In the data rows, 128 means zero.
Some points, one per row:
[ 55 140 147 120  80 122 135 133 129 137 134 149 136  91 109 155 104 120
 104 141  99 118 142 126]
[255  94  82  98  94 147 143 131 152 124 144 154 102 127 143 128 114 125
 112 102 128 118 108  92]
[109 118 173 192 135 132 144 125 126 135 116  99 115 120 126 140 157 169
 135 111  95 120 107 105]
[ 38 136 106 111 128 140 153 149 140 159 141 131 132 157 111 130 120 101
 126 101 123 115 117 137]
[138  93 116  87  98 124  98 126 158 165 124 143 105 124  99 143 145 142
 139 149 148 135 142 153]
[173  84 105 114  99 147 116 111 105 120 144 123 159 152 118 120 149 143
 158 150  85 129 133 127]
[140 133 118  89 131 138  97 115 117 134 101  96 114 136 110 104 139 151
 171 114 136 152 148 144]
[142 105 113  95 131 122  92 154 194 158 121 103 113 102 102  94 154 156
 154 153 118 124 155 142]
[141 100 115 107 108 103  67 147 147 178 192  95 106 116 114 134 163 117
 127 127 160 147 161 144]
[ 66 144 121 111 114  96  85 116 154 143 127 105 130 169  96 117 134 147
 139 132 114 145 166 106]
[249  42  38 104 137 169 124  62 170 122 151 161  70 107  93 107 123 152
 124 171 180 108  72 155]
[135 137 104 156 138 130 154 148 118  97 106 150 142 112 137 184 141 183
 134 140  91 151 101 120]
[117 108 107 109 119 129 102 139 190 153 146 152 129 162 105 119 161 142
 141 123 124 116 161 152]
[214  54  91 102  93 146 106  95 199 136 139 123  73 131 114 154 141 102
 118 139 169 147 125 134]
[113 109 176 130 121  95 123  98 132 129 125  91 195 142 118 169 140 153
 154 104 116 119 133  97]
[136 120 135 142 115 120 153 129 117 127 138 130 127 137 104 146 146  86
 112 118  93 127 149 119]
[ 96 125 100 132 120 119 130 126 145 145 112  99 126 105 122 108 156 114
 109 133 114 161 171 106]
[ 41 144 135  91 140 123 102 113 102 107 137 139 137 130 129 142 147 111
 125 106 110 122 182 160]
[ 73 144 141 108 143 111  80 124 125 127 111 144 118 135 116 134 146 149
 131 130 148 136 106 113]
[101 179 167 140 107  94 170 108  96  85 113 127 175  98 142 169  94 109
 119 124 125 138 142 116]
[158 156 125 154 112 122 182 121  89 109 119 167 166 138 151 131 113  89
 114 103 106 132  99 112]
[ 64 126 148  87 143 136 121 164 135 133 137 152 148 132 125 139 120 124
 136 156 143 118 120 118]
[224 101 111 168  95 156 156 124  95 111 129 165 120 114 165 144  87  92
  94 113 122 109  99 121]
[201 104  61 190 140 175 157 101  95  59 130 159  74  88 146 127 100 155
 132 146 174  98  77 151]
[ 68 144 148 135 133 104 143 135  72 145 131 131 127 109 108 116 122 114
 135 140 133 105 136 147]
[116 164 184 182 144 109 145 126  86 126  98 126 134 114 133 159 124 101
 121 125  90 143 139  52]
[ 72 157 139 122 129 109 129 112  89 142 116 141 142 116 156 146 120 105
  95 136 142 118 164 165]
[ 30 127 127 107 157 104 158 140 128 138 191 102 187 134 114 135 113 164
 119 120 121 121 158 160]
[143 119 108 172 153 132 113 127 160 120 113 113 129 128 143 111 122 139
 124 126 151 142 137 111]
[128 107 118 108 125 123  77 150 169 144 156 127  99 134 133  93 165 165
 133 144 128 144 146 124]
[147 110 128  80 143 121 116 135 110 134 185 175 139 171  98 116 155 112
 112 121 116 134 109 131]
[107 162 127 162 107 100 141 124  66 132 115 100 135 118 140 141 107 112
 174 131 109 119 142  87]
[ 73 139 132 162 139 156  91 155 104 123 121 121 148 150 117 123 121 130
 117 134 161 111 138 134]
[119 132 116 111 133  79 112 121 109 136 122 120 150 117 157 119 106 126
 103 131 140 140 156 153]
[ 89 123 125 146 131 109 137 121 136 164  95 105 134 117 139 144 125 153
 144 108 100 113 141 144]
[ 48 123 151 130 149 109 141 124 154 126 121 105 120 167 123 159 184 130
 138 140 117 148 135 122]
[ 60 133 133 109 171 142 160 109 128 101 115  95 151 100 103 202 122 110
 146  87 139 118 118 150]
[159 130 128  91  44 125  82 140 166 136 154 128 107 106 106 114 160  93
 115 151 163 102 171 155]
[185 203 143 159 124 115 170 137  79  66 126  78 158 162 131 157  97 111
 123  83  98 107 132 105]
[141 123 139 114 119 122  91 131 148 140 109  93 102 150 101 181 161 140
 150 138 135 155 128 158]
[136 155 175 121  96 138 135 117 140  99 120  63 136 131 141 163 116  96
 133 105 125 129  89  98]
[ 48 124 116 104 153 125 102 125 166 141 130 123 152 138 107 106 126 149
 121 184 164 131 167 160]
[150 156 126 116  97 143  98 115 201 123 156 101 125 192 107 114 175 148
 140 111 157 117  93 116]
[107 145 156 148 137 111 135 105  91 167 124 143 165 123 129 170 114 100
 123 125 120 130 177 150]
[ 93  98  81 124 145 135 139 107 140 145 136 127 186 154  94  78 133 160
 131 194 119 107 179 109]
[121 139 118  92  98 107 117 126 150 108 108 164 133 137 117 114 152 108
 107 123 132 107 130 198]
[154 147 109  73 119 122  67 113 194 148 143 135 141 153 122 136 170 168
 136 109 121 130 137 150]
[114 153  90 102 107 123  87 119 173 153 116 117 109 115 124  94 130 191
 139 117 118 123 153 151]
[145 147 133 119 110 109 106 138 114 149 141 124 146 138 124 168 113 117
  92 121 113 135 113 130]
[211  90  96 106 112 120 102 146 165 131 142 130 134 115 149 101 129 121
 118 168 158 123  82 138]
[ 64  95 147 126 129 100 103 108 142 149 119 128 111 154 124 155 132 147
 115  93 130 142 144 148]
[161 120 152 169 118 133 150 135 105 113 170 158 165 111 153 167  92  36
 105 101  89 136 117  62]
[155 136 122 109 109 136  72 132 176 124 134 117  85 104 139  95 157 156
 130 139 135 142 109 124]
[159 176 138 183 104  72 147 118 103 121 116 131 179 142 176 172 113  97
 133 119  97 128  76  61]
[ 70 132 154 119 103 121 110 139 116 155 148 139 161 188 116 119 122 122
 124 110 121 156 126 142]
[ 84 161 151 154 143 127 130 105 122 110 128 111 116 114 188 154 130 121
 113 162 129  96 151 113]
[ 78 172 169 140 124 107 140 127 119 125 139 125  95  95 130 139 134 152
 148 120 160 140 137 132]
[129 144 139 187 132 132 169 134  87  93 118 101 105 113 140 131 130 110
 133  86 129  85 139  68]
[112 127 128 101  78  95 108 120 171 153 143 138 125 193 147 127 157 119
 119 118 129 137 157 156]
[123 152 156 151 151  66 160 118 104 106 150 138 152 132 153 155 126 117
 163  87 114  91  86 120]
[ 80 161 166 150 149 105 121 129 131 135 132 131 128 167 120 121 124 134
 141 119 123 137 155 133]
[179 166 150 135 135  71 168  86 111 124 128 153 154 155 174 177 113  93
  85  81 109 104 137  81]
[193  56 102 111 113 151 179 126 163 105 171 171  83 100 113 135 133 105
 139 165 146 121  87 155]
[222  68  88 130 101 127  79 115 209 153  93 127  67 127 118 100 139 162
 107 205 157 137 119 145]
[118 125 119 143  64 112 109 128 159 164 130 123 124 149  82 110 133 107
 138 147 110 162 153 160]
[ 71 156 102 117 161 155 158 164 116 151 124 120 136 112 114 106 113  97
 106 138 132 133 165 139]
[162 101 122  83 122 142  85 157 169 147 142 122  65 128 127  93 142 163
 142 153 168 112  88 118]
[ 68 120 111 117 166 128 140 135 111 168  88 131 140 148 130 131 147 158
 135 177 137 126  82 103]
[131 151 153 135 119  98  53  90 164 182 148 104 158 170 110  98 176 132
 136 143 125 138 110 102]
[ 29 133  96  95 210 140 144 156 130 160 112 115 154 144 129  51 123 139
 131 101 127 143 121 118]
[ 61 149 132 106 104 122 139 157 200 106  99 151 117 116  95 131 136 144
 140 125  95 143 149 163]
[150  84  99 115 126 128  94 135 192 130 143 103  94 142  81  92 189 141
 149 143 142 132 141 150]
[133 130 125 103  87  84 100 109 183 176 136 116 147 139 119 131 170 136
 116 149 115 138 176 101]
[243  93 103 198 140 136 183 131  77  87 141 155 136 107 179 170  83  77
 104 108 159 118  83  56]
[ 94 133 131 140 164 112 130 101 124 164  63 117 149 118  99 109 153 139
 133 170 145 157 164 132]
[175  78 103  83 138 139 117 120 178 159 153 154 142 160 149  91 137 125
 115 152 133 111 103 157]
[ 42 146 136 112 156 216 113 149 112 127 114 127 132 151 122 166 141 114
 126 111 132 166  92 147]
[126 113 100  81 116 137  89 159 158 104 133 149  47 109 115 130 131 169
 108 119 163  85 131 160]
[138 101 123 107 118 122  75 131 230 150 101 106  97 120  82  77 166 122
 131 157 132 121 156 160]
[168  99 152  98 107 128 106 117 136 112 163 140  73 159 156 137 128 133
 108 133 170 137 126 114]
[ 93 133 113 180 159 100 179 114  99 169 170 116 132  97  95 130 150 115
 135 125 118 145 166 143]
[132 164 177 147 121 127 117 135 118 142  97 104 143 171 125 163 159 117
 157 130  77  84 133  80]
[130 138 134 114 150 163 138 127  86  94 121 144 112 114  93 117 114  95
 131 113 126 144 120 125]
[204  94  78 125 122 173  93 171 120 108 134 147  96 107 130 100 150 151
 147 144 169 114  87 102]
[251  87  99 111 140 142 116 132 143 105 127 165  93 166 158 131 118 187
 110 134 157 132  52 105]
[ 65 154 124 140 156 108 124 131 104 135 140 142 152 136 161 141 121 111
  99 155 124 138 147 124]
[ 74 158 104 143 133 147 139 110 128 136 135 202 126 135 117 162 136 123
 133 131  96  82 154 137]
[152 100  82  68 130 143  82 163 186 166 148 122 114 137 124  88 143 162
 121 145 116 104 118 144]
[131 174 157 157 114 114 130 140  99 119 130  96 127 134 136 176 134 103
 140 102  81 107 116 115]
[ 63 111  84  83 136 141 109 120 145 122 117 176 142 119 105  79 148 180
 125  98 159 135 162 171]
[ 70 117 139 140 144 148 142 158 122 104 148 113 124 137 148 112 147 153
 106 152 135 155 137 134]
[117 151 138  93 117 111 121 112 112 111 114 135 108 150 135 209 125 138
 135 122 115 104 113 132]
[191 113 123 142 145 124 142 144 106 103 158 116 145 112 129 131  77 132
 104 110 159 138 117 146]
[153 158 143 140  92 120  96 124 156 142 125  84 104 137 126 129 166 144
 156 115 130 114 126 120]
[164 157 117 145 131 121 156 104 129 123 137 157 147  74 138 110  98 114
  86 125 144 146 128 164]
[183  65  79  77 110 167  82 136 187 124 170 123  88 137  76  96 181 138
 150 112 140 117  99 153]
[160  96 125 129  89 170 147 138  99 127 144 150 108 151 146 117 105 142
 154 127 186 105 125 141]
[141 140 108 124 148 151 186 122  87 111 106 123 142 116 141 101 148 158
 128 149 148  97 130 120]
[ 59 100 132 122 129 110 139 131 168 170 114 151 146 149 134 113 135 109
 114 122 142 110 101 133]
[198 193 170 202 107  97 145 104  84 108  83 146 115 140 189 144  92 113
 144 124  83 151 112  81]
[106 119 123 115 103 140  74 149 142 143 140 124 135 141 104 110 135 113
 148 122 114 124 134 110]
[ 66 125 111  90 138 108 123 125 113 135 123  99 144 134 154 154 144 132
 113  90 127 116 107 137]
[116 147 122 120 141 148 136 161 104  71 133 143 130 140 148 177 124 122
 136 143  88 123 112 105]
[178 158 165 195 121  79 139 122  40 116 115 149 149  95 146 102  73 104
  80  92 121 118 154  97]
[115 161 144 149 126  96 150 137  70 117 111 116 139 120 128 151 122 125
 139 109 110  98 148 100]
[ 35 127 145 130 129 118 131 161 108 142 131 130 139 100 143 136 179 108
 100 130 138 129 144 172]
[135 150 128 141 139 139 139 130  90  95 123 121 113 102 134 162 114  97
  99 151 150 133 187 129]
[198  81  75 104 106 137  89 114 149 175 139 143 125 139 117  96 122 178
 126 111  89 124 109 135]
[180 153 160 167 173 140 160  86 100 115  91 101 137 139 151 162 185 121
 133 107 123 148 135  57]
[121 142 154 143 144 128 142 130 137 134 117 166 148 143 166 137 124 120
 144 119  91 127  91  71]
[ 97 129 142  47 134 168 132 136 120 101 116 133  86 115 131 126 143 147
 111 133 141 128 117 160]
[190 138 120 137 124 128 177 136  76  78 101 170 137 114 123 120  87 110
 120 134 127 134 120 105]
[128 134 144 118 158 126 128 155 125 107 138  98 122 125 142 117 162 138
 123 116 120 127 136 178]
[166 180 164 197 131 105 149 100 107 131 105 108 165 141 143 145  88 100
 128 125  95 110 145  85]
[177 130 115 143 139 149 180 146 110  99 115 140  93 102 156 141 139 119
 125 133 134 114 109 124]
[ 81 154 137 138 115 140 140  96 119 134 121 118 103 124 118 109 149 125
 108 128 149 136 141 145]
[158 114  95 148 157 141 140 139 116 117 102 162 114 124 115 105  79 108
 125 142 156 163 158 156]
[190  96 121 122  97 142  70 151 213 163 119 107 104 167 102 119 123 134
 176 133 121 120  88 119]
[125 172 182 174 140 109 119 142 139 129 160 105 151 133 142 182 128 102
 129 104 123 172 127 114]
[ 97 170 174 138 146 115 118 108 147 119 123  89 117 134 154 141 129 125
 133 108 100 141  97  92]
[187 131 111 172 145 115 169 151  76  99 115 124 139 107 138 129 134  97
 168 113  90 111 127  89]
[154 158 127 130 129  89 139 132 126 152 118 108 142 126 160 123 136 151
  90  84 114 118 152  88]
[ 68 132 159 120 122 144 136 142 113 134 138 136 130 138 136 144 121 122
 124 124 138 154 132 138]
[153 118 131 129 124 131  87 126 173 168 143 108 109 165 111 108 175 130
 143 155 120 128 127 106]
[146 124 131 110 132 120 105 148 157 149 141  96 107 129  90 136 135 172
 144 157 134 128 121 142]
24 more points follow, each with its number after it:
[173 103  92 114 125 170 117 129 164 115 146 167  48 123 126 124 126 171
 137 129 153 104  77 132] 0
[115 148 140 153 169 153 166 105  78  67 118 132 118 126 150 163  79 106
 142 110 116 129 113  39] 1
[134 127 199 171 135 101 131 138 132 124  91 121 135 156 141 148 140 119
 130 100  74 110 104  25] 2
[147  96 100  93 124  94  64 124 194 150 151 111  69 123 109  94 157 172
  99 137 131 129 175 130] 3
[ 68 142 127 101 130 108 147 163 120 153 144 138 132 144 146 112 133 135
 116 101 123 129 114 159] 4
[115 144 100 136 168 137  95 123 143 124 121 103 149 144 103 129 140 116
 110 121 162 200 135 160] 5
[164 165 157 171 130  61 160 130  87 139 102 144 178 118 151 156 113  87
 104 117 116 154 160  84] 6
[144 158 134 170 133 101 174  93 132  69 101  99 153 130 191 167 119 134
 157 100 103 127 142  19] 7
[113 162 144  97 130 121  89 150 166 151 161 146 147 124  81 109 130 135
 148  98 141 159 146 168] 8
[208 103 126 160 125 169 152 124 114  89 155 130 100 159 142 150  81 102
 114 113 131 123 105  79] 9
[211  74 133 220 142  98 124 102  61  90 156 160 137 119 148 161  76  81
  97 107 114 179 112  62] 10
[196 136 132 124  88 129 178 141  72  84 124 142 108  96 168 175  58 112
 112 103 149  72 103 127] 11
[ 53 168 128 119 129 103  96 133 136 144 110 126  87 118 138 140 113 112
  96  98 150 161 151 179] 12
[152 143 149  95 113 123 106 142 170 129 131 104  92 146 100 147 164 113
 126 138 120 123 152 173] 13
[119 115  95 124 173 134 130 102 110 170 101 145 136 134 126  96  83 134
 121 107 160 126 125 170] 14
[ 75 114 130 128 121 118 143 142 145 139 132 123  98 105 128 127 136 140
 117 121 124 134 144 134] 15
[133 116 123 110 111 170 156 109 122 116 158 111 101 114 138 144 116 130
 159 153 111 107 118 170] 16
[174 102  88  88  95 109  76 132 178 183 157  98 106 165 119 117 178 128
 130 154  95 137 109  98] 17
[212  67  88 122 119 143  93 121 150 109 131 112 101 150 121 113 149 164
 176 157 149 116 108 154] 18
[ 78 145 142 113 142 122 125 110 116 136 162 134 144 131 136 138 143 139
 118 131 131 138 136 147] 19
[161  98 119  86 127 150  99 130 184 156 110  97  84 122 113 117 139 169
 148 155 113 139  98 111] 20
[ 39 158 110 127 121 138 102  95 115 131 117 138 147 113  97 136 121 114
 108 141 150 103 159 131] 21
[122 136 126 171 158 118 160 110  76 112 107 132 154 111 130 177 166  95
 153 141  94 117 133 127] 22
[147  92 159 171 113  95 190 140  77 133 114 139 138 124 189 172 122 110
 120 134 113 127 115   0] 23
Which two of these numbered points are nearest to each point below, ignoring the 2 directions in which the first points spread most? Their numbers follow each, nearest first.
[ 58 130 112  98 130 136 139 135 111 127 117 136  99  83 152 166 108 129
 133 140 155 119 136 159] > 11 15
[ 70  58 142 158 130 121 127  98 133 126 126 134 138 151 106 131 120  92
 134 132 132 143 106 144] > 10 9
[ 78 149 133 119 153 121 152  70 102 150 138 124 177 137 141 128 144 132
 128 125 129 140 151 135] > 19 18
[165 154  93 133 166 119 119  99 134  92  99 148 128 140 136 126 104 145
  99 118 156 157 135 154] > 5 12
[ 40 169 140  87 110 120 123 156 114 117 141 119 148 100 122 177 139 120
 112 100 144 138 130 158] > 11 19
[206 159 152 217 116  85 167 108  71 102 137 146 154 115 168 148  74  83
  43  95  96 128 141  55] > 3 6
[132 137 128 155 145 111  75 108 129 144 142 126 157 161 118 148 134 130
 191 136 119 162 145  87] > 18 17
[144 122 107 177 238 121 130 126  97 126 129 103 176 131 147 117 111 131
 116 112 129 150 123 111] > 5 14
[132 126 132  99 156 134  83 125 163 132 164 141 112 135 153 111 158 172
 128 131 137 149 139 154] > 19 4
[105  99  96 114 109 129 162 143 160 143 117 122 115 113 126 180 139  82
 129 111 126 111 143 117] > 15 9
[ 99 154 148 130  99 132 140 127  71  72 109 132 160 130 124 128 113 150
 185 126 146 175 104 121] > 18 19
[ 49 153 145 119 148 138 125  97 113  93 112 119 123 114 157 111 117 137
 129 142 147  84 113 140] > 0 21
[116 136 162 134 167 178 162 126 124  66 111 126 158 134 100 141 100 120
 177 110 110  87  66  62] > 1 20
[ 56 126 152 124 132 126 142 130 134 101 118 114 117  81 129 139 149 142
 125 128 137 124 135 151] > 15 0
[170  95 128 142 117 125  66 147 193 125 127  53  74 128 103  76 151 134
 133 158 153 127 158 135] > 3 13
[108 131 149 118 134 152 129 124 133 151 109 104 136 115  96 111 160 109
 123 180 100 145 133 169] > 22 13
[131 137 157 188 126 128 138 163 128 131 139 143 111 130 146 115 153 154
 142 107 116 104 116  48] > 2 15
[141 127 142 108 126 112  58 135 167 144 155 109 122 139  91 111 134 144
 142 125 119 138 143 147] > 8 13
[ 95 103 121 124 148 141 129 118 140 106  96 124  91 157 148 140 131 157
 150 143 111 116 108 100] > 1 20
[103  98 112 126 137 128 132  86 109 127 117 124 151 113 118 116  42 123
 165 115 145 110 128 138] > 14 21
[ 59 141 123 100 134 110 149 127 132 126  93 136 152 136 149 107 127 139
  88 104 137 151 117 142] > 4 15
[148 136 114 131 129 161  87 134 189 151 143 141 100 171 119  91 127 153
 162 109 146 104 113 162] > 0 9
[168 113 110  69  93 101  63 117 199 160 166  46  78 141 110 107 186 128
 140 153 118 135 125 125] > 17 13
[142 144 161  98  76  97 105 145 127 101 145 180 125 152 122  97 103 147
 125 133 155 154 135 155] > 8 19
[170  83  88  87 127 137  61 153 214 150 164 113  57 143  88  93 166 171
 105 158 145 131 137 154] > 3 15
[111 163 149 119 149 129 129 131 104  96 132 123 139 107 177 134 135 135
 129 143 180 125 129 133] > 19 18
[163 141 126 192 141  93 173 123  76 105 124 125 162 131 129 161  94 109
 124 124 108 155 151  73] > 6 18
[149  90 108 114  99 116 102 139 170 169 117 167 102 151  89  76 187 165
 126 111 115 120 114 118] > 2 15
[160 160 145 134 141  78 120  86 131 127 104 118 172 146 148 126 120 148
 142  85  89 128 138  80] > 7 3
[157  83 123 130 131 129 122 104  99 126 146 144 142 136 155 120 101 129
 110 120 147 157 113 153] > 19 14
[ 49 127  90 128 123 126 129 188 115 110 114 148 162 150 117 109 141 114
 122 113 141 131 135 138] > 4 15
[140 102  98 122  99 150 121 160 190 136 132 122  79 114 117 131 150 120
 128 149 131 135 132 160] > 15 13
[ 93 109 118 117 149 159 165 128  83  74  96 142 135 126 102 119 126 129
 144 140 111 116 115 193] > 16 18
[160 114 121 102  89 108  84 125 195 222 139 118 128 201 134 151 175 151
 147 138 100 106 103  63] > 17 2
[ 64 123 133 131 132 152 135 129 130 127 119 129 130 148 120 109 140 154
 161 140 114 146 128 143] > 18 19
[ 57 146 102 121 156 165 143 139 106 116  97 114 137 130 142 130 107 149
 124 114 163 121 100 119] > 0 1
[177 139 146 163 149  90 123 115 107 116 106 116 122 133 149 145 112 115
 117 104 128 136 130  93] > 3 6
[ 63 147 121 119 122 111 167 119 150 145 104 151 114 118 116 143 133 132
 122 126 134 130 152 126] > 15 0
[140 121 153 132 116  70 164 121 158 139 117 119 151 145 124 160 105  99
 136 131  83 143 129 113] > 6 17
[119 136 170 163 122 155 158 128 116 127 116  85 144 128 133 147 137 114
 127 129  21 135 131  87] > 20 17
[119 144 116 110 154 137 185 137 123 145 117 103 126 110 135 140 141 139
 141 136 127 125 131 175] > 16 15
[107  95 143 142 158 154 152 144 120 122 146 122 134 165 108 148 134  92
 126 144 134 106 116 132] > 9 19
[159 141 171 127 167 126 130 121  75  88 131 178 147 118 138 131 111 138
 133 124 184 121  95 148] > 19 8
[167 100  56 147 145 141 120  92  65  94 133 172 131 115 147 102  84 122
 107  99 154 121 127 161] > 14 21
[ 50 103 135 113 138 174 148 122 118 131 122 103 145 121 105 128 143 129
 181 133 105 129 141 121] > 16 1
[213 101 109 139  96 130 149 124 106 129 133 137  91  85  98  87 161  91
 133 168 151 124 118 156] > 22 15
[182 155 155 192 144 123 148 132  93 125 107 148 166 139 153 128 105  94
 121 100 128 134 118  75] > 6 8
[206  95  98 157 102 124  78 100 184 167 140 111  88  99 122  84 149 115
 109 163 144 123 142 136] > 3 6
[134 148 119 138 147 142 180 119  75  74 129 179 121 139 131 133 119 127
 121 107 126 115 119 149] > 0 19
[165 144 134  94  81  93  56 132 184 172 138 108 125 158 140 114 146 178
 131 168 146 122 102 129] > 17 6
[ 87 155 117 111 100 102 133 154 118 116 117 138 156 150 131 132 113 133
 107 124  86 130 147 183] > 4 19
[ 87 186 127 124 133 165  96 116 127 130 119 133 170 128 121 128 137 132
 111 124 168 155 172 159] > 5 21
[114 170 131 164 169 117 153 134 101 175  70 104 131 110 157 176 143 146
 141  84 113  99 121  74] > 20 15
[120 149 151 114 145 147 101 152 152 141 124 110 135 126 129  91 104 162
 137 124 146 156 155 128] > 8 20
[119 129 133 117 102 133 134 129 142 145 155  86 118 148 106 138 114 109
 132 102 121 159 165 129] > 9 15
[129 101 136 147 118  99 162 108 121 121 154 164 173 135 157 137 105 103
 118 111 160 127 126  99] > 19 15
[ 61 133 126 117 135 132 147 114 138 130 120 133 159 173 130 153 136 151
 143 108 120 121 118  69] > 1 9
[155 135 135 194 127 161 164 130  99 127  78 106 142 124 127 201 107 119
 117 144 106 112 117  34] > 20 9
[197 101  79 125 158 136 146 139 126 116  90 166 162 129 147 115  84 142
 107 117 107 132 120 134] > 14 4
[161 135 113 116 107 142 155 128  75  77 138 147 122  96 143 139 106 101
  97 124 154 126 113 166] > 11 19
[160  85  93 122 146 142 148 122 103 145 128 137 129 144 126 112 116 149
 130 140 163 164 119 145] > 14 19
[153 128 131 171 115  54 150 131 115 132 140 116 141 110 156 159 126  72
  98  73  82 119 117  61] > 17 3
[217 152 165 196 133 120 175 125  76 114  92 147 144 104 159 163  95 108
  97 119 109 123 127  83] > 6 15
[116 158 129 167 121 124 101 119 165 131 126 141  89 139 133 113 132 149
 167 132 126 119 133 156] > 0 18
[110 145 109 118 112 134  95 110 157 128  97 115 105 123  99 137 128 145
 120 177 130 119 151 143] > 21 20
[113 131 143 149 135 131 124 160 146 100 115 123 107 135 133 155 155 147
 150 114 114 135  64 109] > 0 20
[159  87 113 111 116 117  89 143 190 146 140 102  82 109 137  97 137 122
 128 164 153 128 116 141] > 15 20
[122 160  63 139 212 145 108 140  80 113 106 115 126 125 128 120 112 128
 114 134 121 125 127 155] > 14 5
[137 152 145 158 119  93 137 115 103 102 137 146 164 134 141 184 104 108
  94 102 100 115 139  61] > 3 19
[113 144 164 156 121  98 121 127  99 126 129 115 178 153 164 170 119 112
 130 124 115 127 134  74] > 17 19
[ 95 146 153 153 133  98 108 128 127 116 121 126 116 135 159 150 142 118
 104 113 150 124 127 181] > 12 19
[ 88 167 128 107 154 113 117 111 101 144 129 139 154 145 148 129 124 157
 146 111 127 189 136 143] > 19 8
[113 117 102  79 108 138  82 132 169 144 147  99 101 128 114 123 148 163
 133 151 105 121 100 128] > 20 19
[109 184 138 116 124 103 133 131 107 134 149 113 139 158  86 150 166 113
 139 146  88 123 137 145] > 13 19
[ 60 129 126 122 142 141 159 109  87 149 143  90 103 100  92 111 123 118
 159 134 126 146 154 150] > 16 15
[ 54  61 151 108 156 140 110 128 169 130 147 128 122 139 100 164 126  86
 145 142 134 126 146 129] > 9 1
[161  97 102 151 160 144 173 125  95 100 122 152 161 121 147 101 107 124
  77 150 155 113 126 145] > 14 19
[164 117 146 127 157 165 137 126 116 104 133 145 113 109 152 130 100 111
 134  90 145 124 103 104] > 1 9
[ 94 101 122 126 104 126 132 128 168 165 111 114 134 164 146 109 169 122
 165 120 111 158 116 109] > 17 20
[107  91 100 107 124 106 100 118 188 143 177 115 140 153 148  80 132 138
 140 165 138 156 110 142] > 19 4
[210 115 104 127 142 132 163 180 104  78 135 104  79  83 142 142  89 107
 143 161 153 104  82 138] > 11 15
[ 87  94 109 125 145  92 128 103 141 163 132 127 181 146 110  94 119  93
 111 116 138 143 174 144] > 6 14
[107 125 110 100 130 150 156 139 131 122 134 128  95 125 123 124 163 147
 158 157 123 104 126 126] > 0 16
[226 135 123 155 121 109 194 151 104 114 115 130 140 134 154 151 107  99
 115 106 121 129 102 121] > 4 15
[178  96 101 140 141 145 145  97 122  97 128 164 154 117 116  74 119 122
 126 119 172 132  79 142] > 14 19
[122 141 140 153 139 123  94  95 127 164 133 125 141 139 115 123 113 109
 102  85 165 147 151 147] > 5 8
[ 70 143 109 149 144 110 128 151  90 131 106 126 111 125 153 120 123 120
 104 128 159 148 177 165] > 12 15
[190 108 111 125 101 124 105 119 188 163 116 100 112 141  83 116 158 124
 147 142 101 114 137 165] > 13 22
[149 139 152 181 117 104 158 158  87 105 104 121 142 131 156 147  80 126
 134  99  91 137  87  45] > 20 15
[144 109 148 131 152 139 116 101  92  87 123 140  92  97 151 115  87  93
 126 140 168 151 107 153] > 12 19
[ 53 150 144 129 126 141 150 127  95 122 137 109 129 123 110 150 126 128
 125 108 109 118 131 150] > 16 15
[148  92 134 146  94 129 133 151 138  93 101 153 120 122 141 135 100 115
 113  98 142 135 110 141] > 15 4
[118 141 122 126 125  88 114 146 158 155 122 113 128 140 139 111 150 127
 141 125 136 143 144 166] > 6 4
[ 95 146 129 100  96 107 103 120 169 178 120  81 125 129 125 165 147 139
  96  74  98 128 162 183] > 13 12
[109 133 118  99 161 178 146 108  88 124 132 144 128 109 100 136 134  82
 121 137 126 105 185 181] > 16 21
[182 165 120 151 129 128 146  85  51 118 104 142 182 111 153 163  69  93
 105 109 116 123 107 100] > 21 19
[ 89 137 111 130 123 119 118 140  83 117  99 119 171 115 111 117  92 118
 122 127 143 127 138 166] > 21 14
[144 109 104  74 107 137  86 131 147 157 140 134 137 170 112 133 158 163
 114 149 129 136 150 142] > 19 6
[134 170 158 173 118 113 207 159  85 108 100 129 117 128 169 147 134 110
 125 116 126 131 143 102] > 15 4
[100 136 149 115 155 123 123  82 110 137 143 116 127 117  93 151 122 109
 122 120 122 135 156 131] > 19 9
[219 111 124 156  97 129 174 129  77  88  94 149 137  90 152 122  83 116
  94 121 136 109  97 144] > 11 15
[220  76 103 118 143 160  91 143 159 118 149 142 116 114  62 102 110 151
 124 164 135 143 125 130] > 8 19
[154  14  92 108 123 165  73 122 166 164 115 133  93 118 105  99 173 189
 144 136  81  70 126 161] > 22 18
[209 141 147 136 143 146 157 125  93 117 135 117 113 107  67 162 132  94
 131 119 102  81 138 102] > 13 22
[164 104  94  84 126 160 114 149 187 142 131 100 120 120 104 106 162 162
 174 169  95 124 135 129] > 20 18
[114 119 122  88 114 152  75 115 184 145 162 122  98 136 111  92 154 126
 102 126 149 146 110 159] > 19 9
[175 154 147 186 140 110 161 119 106 134 124 115 138 163 168 181  92 100
 134  77  82 141  84  58] > 17 20
[ 47 144 102 110 136 140 102 112 110 118 131 151 153 169 142 109  95 124
 102 147 149 164 171 141] > 21 19
[139 123 113 128 129 138 131 119  92  81 147 114 150 142  97 103 122 121
 160 126 145 156 144 154] > 18 19
[ 63 140 110  98 155 115 146 120 130 134  94 153 131 129 158 132 126 151
  93 120 125  81 114 131] > 0 4
[128 105  95  65 118 141 127 130 201 162 151 128 119 142 119  97 138 169
 144 102 136  78 120 130] > 4 15
[ 65 133 180 124 120  76 125 124  98 105 135 134 125 140 156 149 140 132
 120 160 137 126  85 130] > 19 4
[ 80 144  99 103 107 131 137 108  94 132 152 138 150 144 137 112 132 127
 140 137 139 119 124 150] > 19 4
[ 79 161 126 117 166 132  87  74 163 118 155 125 162 130 111 128 127 134
 114 100 133 124 114 137] > 19 21
